In the rows, zero is written as 128.
The same turns and mirrors carry the whole set onto itself and the rows of a family onto each other. Which other rows belong to the same family as each row named below? List them in the order they appear above.
These 30 rows form 5 families of 6 rows each.
nevi: [141 104 100 128 162 111 122 128 123 118 137 144 155 144 119]
Bodog: [149 136 133  92 150 124 150 105 129 113 122 122 165 140 140]
Sov: [172 141 100 104 135 126 142 127 139 116 111 111 147 122 135]
ven: [ 87 121 147 138 156 106 121 110 107 113 120 155 120 159 137]
Kege: [144 126 114 121 129 165 128 147 129 140 127 122 172 131 114]
roton: [117 139 115 137  91 119 134 147 118 102  83 103  94 119 135]
Lutob: [ 93 139 155 129 104 117 145 125 104  99  91 109  98 137 149]
Tetod: [ 85 151 158 140 116 157 121 139 124 131  98 128 117 145 131]
Tono: [ 92 138 172 123 130 155 131 121 117 130 117 131 148 153 136]
Rusu: [124 168 125 128 116 122 134 135 137 111  81 121  87 124 145]
gatuz: [101 134 114 175 107 117 145 137 128 122 123 113  89 136 120]
Sateb: [141 114  78 143 145 107 110 147 127 120 121 142 124 130 115]
mep: [ 89 117 152 152 133 115 161 103 112 124 145 121 135 158 131]
firiz: [137 107  91 152 129 120 156 128 124 129 150 109 149 137 110]
Rit: [116 130  97 157 136 110 108 147 129 114 105 151  93 135 119]
likar: [119 104 126 142 136 118 164 107 117 128 159 113 158 153 120]
Tevez: [ 96 123 168 113 122 114 153 105  99 101 114 109 138 147 151]
vato: [129 110 142 102 129 116 153 108 102 109 123 105 170 138 140]
malil: [104 164 159 116 127 123 140 113 129 106  89 123 100 140 153]
Sobin: [130 118  86 168 112 120 151 142 132 128 132 110 112 132 107]
rete: [157 154  94 121 119 126 134 143 146 114  95 115 109 116 132]
tigek: [108 153 127 148 108 160 115 157 131 130  97 126 110 127 120]
rizep: [152 124  91 127  98 118 137 148 122 109  99  96 125 113 124]
goto: [117 105 132 126 166 109 126 110 115 116 134 153 152 156 130]
Fomid: [ 90 130 129 152 141 106 113 129 118 111 105 152  91 147 131]
kagi: [118 127 150 116 141 159 135 127 123 135 129 127 179 150 127]
fevut: [118 148 165 100 145 123 150  96 124 109 110 125 140 145 154]
Mefek: [157 110 101 107 117 119 146 127 114 112 119  98 160 125 126]
Geki: [134 139 103 138 115 160 118 163 137 136 110 122 137 125 109]
tedo: [ 81 131 143 167 119 114 153 116 119 123 126 118  99 149 130]

Same family as Tono: Kege, Tetod, tigek, kagi, Geki
Same family as goto: nevi, ven, Sateb, Rit, Fomid
Same family as tedo: gatuz, mep, firiz, likar, Sobin
Same family as roton: Lutob, Tevez, vato, rizep, Mefek

The same turns and mirrors carry the whole set onto itself and the rows of a family onto each other. Which other rows belong to the same family as each row named below? List them in the order they appear above.
These 30 rows form 5 families of 6 rows each.
sirud: [ 96 104 129 133 168 129 121 162 116 112 111 122 128 130  87]
poder: [ 87 169 112 150 139 138 109 146 133 147 113 132 131 143 154]
Taz: [ 81 116 122 152 160 123 111 149  96 122 103 142 115 124  75]
Kofoz: [129 154 112 133 143 133 104 148 126 158 111 143 108  98 171]
kof: [108 177 106 136 129 126 134 155 131 146  97 163 136 133 137]
dut: [136 150 107 171 139 140 116 133  65 134  77 129 106  90 130]
lis: [ 84 140 121 145 167 118 104 161 121 126 102 156 122 141  83]
pari: [128 157  92 140 143 120  97 163 100 147  75 152 111  91 157]
Sigi: [118 161  97 149 109 140 104 159 110 154  75 139 132  86 147]
Sidif: [106 156 118 147 135 136 118 182 139 160 101 135 133 117 151]
vak: [123 125 105 151 138 135 129 126  84 127 115 107 129  67  96]
gena: [ 74 143 119 148 157 115 115 151 112 138  94 134 153 155 111]
sopud: [136 170 124 129 123 135 112 143 109 148  73 139 113 109 155]
Roda: [154 138  98 160 127 142 131 151  87 129 101 140 113  76 129]
mola: [106 164 104 133 145 122 108 156 143 159 118 153 113 116 150]
pegev: [112 101 110 145 145 115 117 122  72 113 135 114 129  92 125]
Fas: [133 110 102 133 141 126 121 118  84 105 116 121 125  84  92]
sagel: [114 112 136 172 137 131 122 120  64 131 111 110 131  82 109]
busep: [ 97 118 105 143 160 111 107 143 102 101 133 119  99 121  88]
timur: [132 136 127 138 128 124 134 134  76 118  82 125 100  71 143]
Kogel: [ 80 130 121 123 139 120 119 149 141 137  98 112 136 151 112]
kud: [ 70 136 115 129 162 139 117 145 133 127  96 121 134 134  87]
Mol: [101 111 131 142 157 118 138 139 115  94 117 105 126 124  93]
zir: [ 90 148 120 131 133 126 110 144 131 119 122 151 145 152  96]
bagum: [ 65 106 120 142 125 119 126 152  98 103 127 134 123 121  92]
kat: [146 133 121 162 150 143 128 147  78 123  95 123 135  61 124]
gevir: [117 158  95 132 126 149 113 165 124 170  86 134 112  93 146]
fad: [118 109 128 150 112 123 109 144  70 110 112 114 114  83 102]
zavok: [126 134 128 163 137 137 128 114  73 138  97 117 128  74 143]
roz: [ 87 153 116 154 130 144 116 177 141 141  83 142 129 130 147]

Same family as pegev: poder, dut, pari, gena, busep
Same family as kof: sopud, timur, zir, bagum, fad
Same family as Mol: Sigi, Roda, Fas, Kogel, roz
Same family as Sidif: sirud, vak, kud, kat, gevir

